In the rows, zero is written as 128.
One turn sends every row of this set to another row. A few are shown first. Where does it send the rows asked after them?
q_863: [102  99  94 149 130 136 158 138 171 101 143 159 125 101 127 137 119 154
 143 166 128 132 116 112 117 102 137 170 139 119  98 137 105 178 140 143
 127 119 107 129 142 171 163 121 147 134  91 105 122 128 102 180 135  91
 128 144 166 115 158 108 154 147 140 151 121 118]
q_520: [ 99 114 126 117 154 164 151 119 146  99 152 133 100 158 125  82 161 138
 149 158 134 138 120 153 115 130 120 160 121 106 136 148 105 121 162 160
 105 132 128 133 120 131 129 119 152 175  85 129 142 138 145 120 131 124
 112 112 146 191 139 155 131 167 125 126 131 141]
q_5: [ 96 132 113 131 137 166 127 158 162  79 120 154 117 102 159 116 169 128
 173 154 100 121  93 117  98 100 108 153 122 136 121 102 156 106 167 124
 116 127 101 133 126 119 145 131 130 109 126 139 148 156 142 122 130 132
 119 141 158  87 141 104 154 145  92  99 135 146]
q_495: [ 70 130 149 117 119 178 149 134 147 157 122 103 144  99 156 137 103 105
 121 111 132 126 105 157 111 116 149 148 110 120 117 106 147 141 141 124
 165 127 142 148 127 127 127 128  94 138 129 117 145 124 145 102 129 122
 140 136 120 154 129 161 201 151 106 117 180 114]
q_248: [133 118  98 118 125  92 126 173 131  87 107 129 113 108 111 140 119 120
 158 114  57 128 145 117 144 151  99 116 123 113  91 121 127 183 120 111
 112 135 141 117 121 139 155 138 133 115 139 125 143 137 133 125 139 136
 168  96 141 114 131 159 156 138 119 100  96 154]
q_242: [129 126 117 137 115 126 155 205 192 125 120 110 112 112 148  76 147 110
 128 141 140 101 132 146 156 146 117 117 132 150 105 110 166 128 179 140
 142 104 148 109 128 175 139 155 149 133 101 128 105 121 157 135 138 130
 133 112 120 161 130 138 117 143 142  83 135 124]
q_959: [122 113  97 156 128 106 142 138 126 136  98 107  89 135 124 138 148 126
 106 131 111 134 177 138 114 124 147 143 115 153 134 134 143 166 128 141
 172 130 148 176 137 120 107 127 132 149 133 125 156 122 151 123 108 156
 148 125 120 198 150 106 128 118 135 103 140 134]
q_307: [129 137 159 156 107 104 155 112 138 107 165 116 133 114 173  89 145  91
 135 115 102 150  97 108 147 114 122 123 146 156 151 116 126 145 147 137
 112 113 174 101 153 157 154 148  99 158 141 108  83 116  97 128 125 137
 141 117 177 159 118 126 135 150 132 101 121 144]
q_265: [ 76 133 126 155 123  84 123 149 186 102 153 135 103 126 119 111  91 104
 154 122  77  86 116 129 120 135 128 154 170 130 120 138 166 157 140 117
 145  97 130 133 128 155 136 122 119 103 157 153 130 122 114 131  92 153
 105 131 159 136 177 114 138 156 122 104 139  97]
q_939: [121 115  89 144 101 122 135 104 139 113 164 124 113 137 136 132 130 136
 173  92 111 136 119 128 131 156 100 110 119 131  95 121 198 145 119  88
 108 123 174 103 174 156 124 117 124 143 155 103 149 153 124 127 147 117
 166 110 160 144 127 130 135 110 105 126 125 119]
q_708: [147 130 130 127  80 176 116 121 149 100  96 128 128 112 176 109 147 137
 159 135 120 134 127 135 127 126  98 130 108 170 103 123 116 122 159 122
 142 105 151 141 170 142 116 130 149 148 140 142 155 117 125 138 125 122
 131 119 165  86 163 104 140 167 112 104 126 171]
q_828: [101 120 132 105 150  92 128 123 170 120 119 150 114  88 145 134 138 118
 123 139 142 107 128 121 115 138 106 130 129 129 112  99 125 162  88 119
 110 108 152 125 114 109 136 187 126  95  97 120 110 148 101 125 133  76
 132 124 154 115 137 154 159 111 147 120 127 159]
q_472: [115  92 119 167 140 126 134 147 191 140 135  93 123 109 141 127 114 134
 140 116 161 134 124 124 111 125 115 145 113 144 141 104 171 135 155  94
  97 133 117 140 162 146 113 106 137 113 116 117 123 131 122 138 143  83
 139 150 108 138 156 127 125 104 157 146 125 111]
q_170: [101 158 128 145 130  99 122 167 186 105 168 131 135 103 124 107 116  95
 131 131  85 140 104 162 185 135 141 143 158 138 118 121 159 129 139  92
 148 102 170 130 156 125 131 136 129 107 133 120 110 106 117 115 128 116
 137 125 173 141 145 148 125 160 114 151 152  82]
q_838: [112 104 109 141 167 176 151  94 143 100 137 169 142 105 107 136 150 119
 140 142 139 135  98 124 102 116 129 107 141 120 133 129 157 144 142 106
 112 123 131 119 129 112 151 121 155  80 129 145 165 149 116  86 132 131
 107 122 135 117 111 132 191 127 145 101 123 110]
q_352: [136 123 115 167 138 178 137 150 169 116 152 144 120 112 165 114 124 115
 134 135 115 154 126 148 142 107 143 129 122 118 132 102 128 105 124  93
 119 124  74 111 150 128 144 119 132  96 115 137 160 120 115  98 117  87
 134  90 153 113 102 109 166 153 119 134 162 139]
q_404: [ 73 112 148 124 123 185 136 146 124 128 107 155 133  62 146 144 123 105
 125 141 125 137 174 141 138 148  85 151 115 123 151 138 102 167 151 135
  94 121 128 154 145 122 147 126 135 119 134 130 118 119 130 114 109 139
 154  73 140 135 130 139 155 148 123 102 106 125]
q_607: [126 102 126 132 193  99 153 154 143 132 120 179 135 109 167  97 108 144
 121 129 131 128 150 144 127 161 111 131 129 167 148 131 117 146 117 124
 122 132 135 166 126 141 137 125 102 108 133 125 155 131 104 151 150 149
 148  79 133 148 180 115 117 159 133  77 135 140]
q_690: [ 86 107 128 116 139 131 133 160 122 109 149 136 108 137 112 157 125 124
 103 153 166 120 136 112 151 145 112 157 178 146  98 141 159 173 142  91
 140 148 113 122 147 157 155 118 126 163 152 147 116 120 154 146 138 134
 137 130 154 105 163 125 141 141 145  75 129  77]
q_452: [147 106 124 131 134 111 154 134 140 148 144 141 168 102 136 103 131 118
 128 149 128 149 149  77 110 119 127 174  98 172 114 147 162 130 125 108
 124 120 151 113 133 138 138  87  97 142 129 100 107  81 130  97 166 144
 158 127 173 121 163 124 149 142 111 113 129 128]
q_909: [116 126 145 112 156 166 128 114 128 106 119 114 135  98 129  89 102 133
 124 132 111 131  74  95 113 142 146 164 142 124 118 131 126 123 128 157
 164 171 143 120 123 134 125 164 140 137 120 126 139  85 118 121 118 123
 109 112 134 118 140 150 175 160 123  98 155 130]
q_541: [106 136 111 107 163  96 176 118 149 104 148 160 138 125 121 101 142 116
 105 117 117 101 167 142 107 129 148 165  98 163 110 126 162 147 170 137
 134  82 121 128 148 129 153 116 124 152  80 147 165 127 111 154 149 131
 154 110 166 159 139 147 142 147 129 149 172 119]
q_488: [116 118 164 128 140  99 128 138 134  95 164 130  87 122 118 125 122 103
 155 128 102 142 152 113 122 118 135 150 127 138 152 126 142 170 175 117
 117 100 120 124 151 101 166 126 126 158 145 128 135 122 121 147 120 159
 139 186 127 175 137 150 128 127 132  98 180 112]
q_276: [105 123 136 152  90 149 101  88 145 123 133 118 140 149 130 119 128 132
 103 129 143 116 114  90 110 119  81 160  88 150 117 120 135 109 129 117
 107 121 138 122 149 110 154  89 155 125 110 129 125 107 139 129 127 137
 148  97 145 156 102  91 124 127 112 103 141 144]
q_914: [121 142 117 127 107 113 149  95 112  99 124 125 112 134 134 122 137 108
  96 150 129 114 155 132 142 126 130 173 156 157 129 134 146 157 139 126
 127 107 173 125 162 141  72 174 127 175 128 145 137 110 147 140 106 136
 168 106 167 144 161 133 162 127 103  91 155 136]
q_26: [155 123  80 158 110 127 158 153 121 130 104 135 143 105 118 131 130 127
 116 150 105 160 116 134 132 143 151 164 137 142 110 151 133 138 140 113
 126 128 182 158 143 153 123 126 142 154 105 106 103 104 178 171 113 147
 163  83 175 170 129 128 132 137 151  85 140 129]
q_888: [129 135 101 121 146 106 138 114 126 109 130 112 150 110 140 125  91 146
 147 134  93 159 139 166 135 121 127 111 101 125 158 135 107 168 116 101
 121 120 144 145 145 161 176 104 118 120 127 122 108 137 108 166 101 168
 107 137 168 167 109 135 133 157 136  88 132 117]
q_415: [117 101 103 150 110 130 150 143 176  69 165 137  85 142 117  92 131 140
 142 140  69 159 152 138 134 136 111 110 143 134 104 149 136 190 144 145
 140 103 114 106 171 146 129 142 148 135 137  86 177 134 139 133 151 137
 135 126 153 156 156 131 144 132 133 147 132 148]
q_75: [110 124 111 143 133  81 153 146 147 112 144 126 111 117 121 117 121 111
 144 152 100 135  92 140 103 155 130 117 170 121 103 155 152 158 101 109
 170 116 156 114 103 133 149 103 117  75 138 117  97 119 103 108 111 141
 117 125 144 159 132 128 131 143 112 128 152  72]
q_760: [ 85 127 128 141 154 182 118 122 154 125  97 141 135 123 177 106 101 142
 121 115  98 106  85 110 110 124 130 119 146 152 110 120 116 125 158 126
 154 131 119 168 169 143 140 121 128 112 104 105 132 101 172 156 122 156
 119 114 146 140 115 118 153 138 135 134 181  94]
q_943: [117 140  90 114 109 110 134 124 148 139 133 127 122 131 147 113 117 128
 116 157 144 109 168 134 150 148 121 115 126 104 116 137 174 139  73 132
 192 102 129 132 152 114 146 108 147 143 109 122 104 125 119 125 124 124
 103 120 178 155 127 103 178 133 154 114 145 142]
q_738: [152 103 121 127 120 181 141 129 107 128  94 132 122 125 148 127 133 122
 159 121 137 183 160 141 137 175 141 101 127 122 112 123 125 155 137  72
 121 121 109 164 139 124 143 118 143 111  97 145 153 134 147 146 127 104
 147  90 164 147 120 137 159 164 140 141 173 128]
q_777: [114  98 151 160 121 152 144 115 111 106 116 122 106 142 108 117 172 101
 135 109 135 135 129  95  76 143 133 124 109 129 106 141 126 163 157 126
 137 101 157 119 112 129 148 120 154 153 110 148 179 166 166 105 146 132
 111 134 132 122 153 127 169 144 143 103 135 143]

q_472 moves to q_828
q_760 moves to q_495
q_943 moves to q_690
Where do these go?
q_352 moves to q_838
q_959 moves to q_914
q_738 moves to q_777
q_888 moves to q_488
q_541 moves to q_452
q_75 moves to q_265
q_415 moves to q_939
q_520 moves to q_276

